In the rows, zero is written as 128.
Each path below is one point turned by a fixed rotation once a step. After each direction that follows a path, write how fast that rotation turns it, in degrees each step (0 if it stays still).
Each turn is a multiple of 5 degrees from 10 to 175, or 0.
Each row of a path follows its step; steps can be skipped.
Rotation 1:
step 6: [125 126 133 124 135 130 128 132 119 112 117 125 118 113 129 141 115 132
 140 121 139 129 127 132 130 123 120 125 131 127 129 130 127 140 120 136
 129 125 123 132 122 135 127 129 125 134 135 131 132 127 135 128 121 130
 131 130 136 120 127 138 122 122 137 124]
step 14: [125 125 134 126 129 124 132 130 123 121 115 118 120 117 134 132 122 118
 142 136 127 140 122 133 131 125 132 132 123 132 129 128 132 132 129 143
 126 132 125 130 117 130 132 126 134 131 128 124 120 123 133 151 120 127
 124 127 133 133 129 138 125 125 129 133]
step 16: [125 119 137 136 124 137 134 131 119 128 128 128 110 129 136 128 127 119
 120 122 125 138 138 123 121 121 125 137 130 136 131 122 127 121 129 130
 118 133 131 130 127 136 129 143 128 138 132 127 122 134 139 122 136 126
 132 119 133 129 124 138 121 134 125 127]
step 17: [134 128 127 143 126 135 131 130 116 122 123 117 129 132 133 131 130 127
 132 114 140 131 137 130 124 127 118 137 130 132 127 134 121 130 129 128
 141 129 127 125 121 143 125 134 128 140 136 123 118 135 142 128 129 122
 127 128 130 136 132 134 128 120 129 131]
step 24: [129 130 129 131 119 131 132 140 132 118 131 116 110 119 125 138 119 130
 125 121 131 135 131 120 139 121 122 134 128 140 126 125 130 122 120 128
 138 128 127 119 130 135 126 140 118 134 132 131 123 131 132 122 124 134
 125 119 129 133 120 132 127 134 135 129]
step 25: [121 119 136 129 120 133 130 138 122 111 122 126 117 117 129 130 127 121
 136 117 135 134 129 137 118 123 117 136 129 133 128 130 126 128 125 121
 128 130 128 116 119 132 124 130 117 124 136 129 126 128 139 135 133 125
 132 131 130 119 120 134 126 125 133 136]
step 28: [137 121 137 138 124 120 129 126 127 122 127 122 121 118 121 120 133 123
 131 117 130 131 122 116 129 126 136 139 124 127 131 130 128 121 130 142
 132 128 126 132 126 141 131 130 130 136 134 124 133 138 141 125 125 126
 118 136 128 129 116 136 135 129 117 126]
step 30: [129 130 142 136 118 128 128 124 134 123 116 124 119 119 128 122 126 120
 140 142 132 137 128 139 118 122 124 122 122 131 127 128 126 124 130 135
 120 128 136 122 134 131 124 129 134 134 135 133 117 128 127 140 133 123
 124 128 144 124 126 127 134 132 128 128]
step 32: [122 117 133 127 119 122 122 135 121 117 125 120 114 124 144 126 126 127
 133 124 137 141 125 120 133 125 130 129 128 139 127 120 138 133 125 129
 115 120 129 126 125 129 125 132 127 133 133 122 127 127 130 123 125 134
 124 127 123 126 122 145 122 137 131 119]
[130 127 126 126 127 128 128 128 130 127 124 127 127 130 127 131 128 126
 127 128 127 125 127 127 129 126 130 125 124 126 128 132 129 126 126 126
 130 127 130 128 129 130 126 130 128 129 131 127 128 129 130 129 126 126
 128 127 129 126 128 126 128 128 129 127]	65
[130 132 129 128 127 124 127 127 127 129 128 127 128 129 127 131 128 128
 129 128 125 127 130 129 130 130 128 129 128 130 127 129 127 128 129 131
 131 129 128 127 129 129 129 128 129 127 130 126 126 132 128 127 129 132
 131 127 127 130 129 129 130 128 130 128]	155
[128 130 127 129 127 130 129 130 129 126 129 127 129 126 128 128 128 125
 130 128 125 127 125 129 129 126 126 127 128 130 130 129 130 126 125 128
 127 129 129 127 130 128 131 127 126 125 124 129 126 130 128 132 129 129
 128 128 128 127 128 127 129 130 127 130]	70
[130 129 128 129 130 127 128 127 128 129 126 128 126 130 128 127 128 125
 126 130 127 128 127 124 130 129 129 131 127 128 125 126 128 128 128 129
 127 129 128 125 128 128 129 129 128 129 127 129 129 128 130 131 130 127
 124 130 131 132 128 127 127 128 127 131]	155
[131 129 130 130 127 130 129 128 130 129 127 129 130 129 128 129 127 131
 129 129 128 128 130 126 129 129 126 126 129 128 130 128 129 128 127 128
 128 130 128 129 127 130 129 130 126 134 127 131 125 128 130 126 129 129
 128 131 129 126 126 128 130 125 129 128]	60
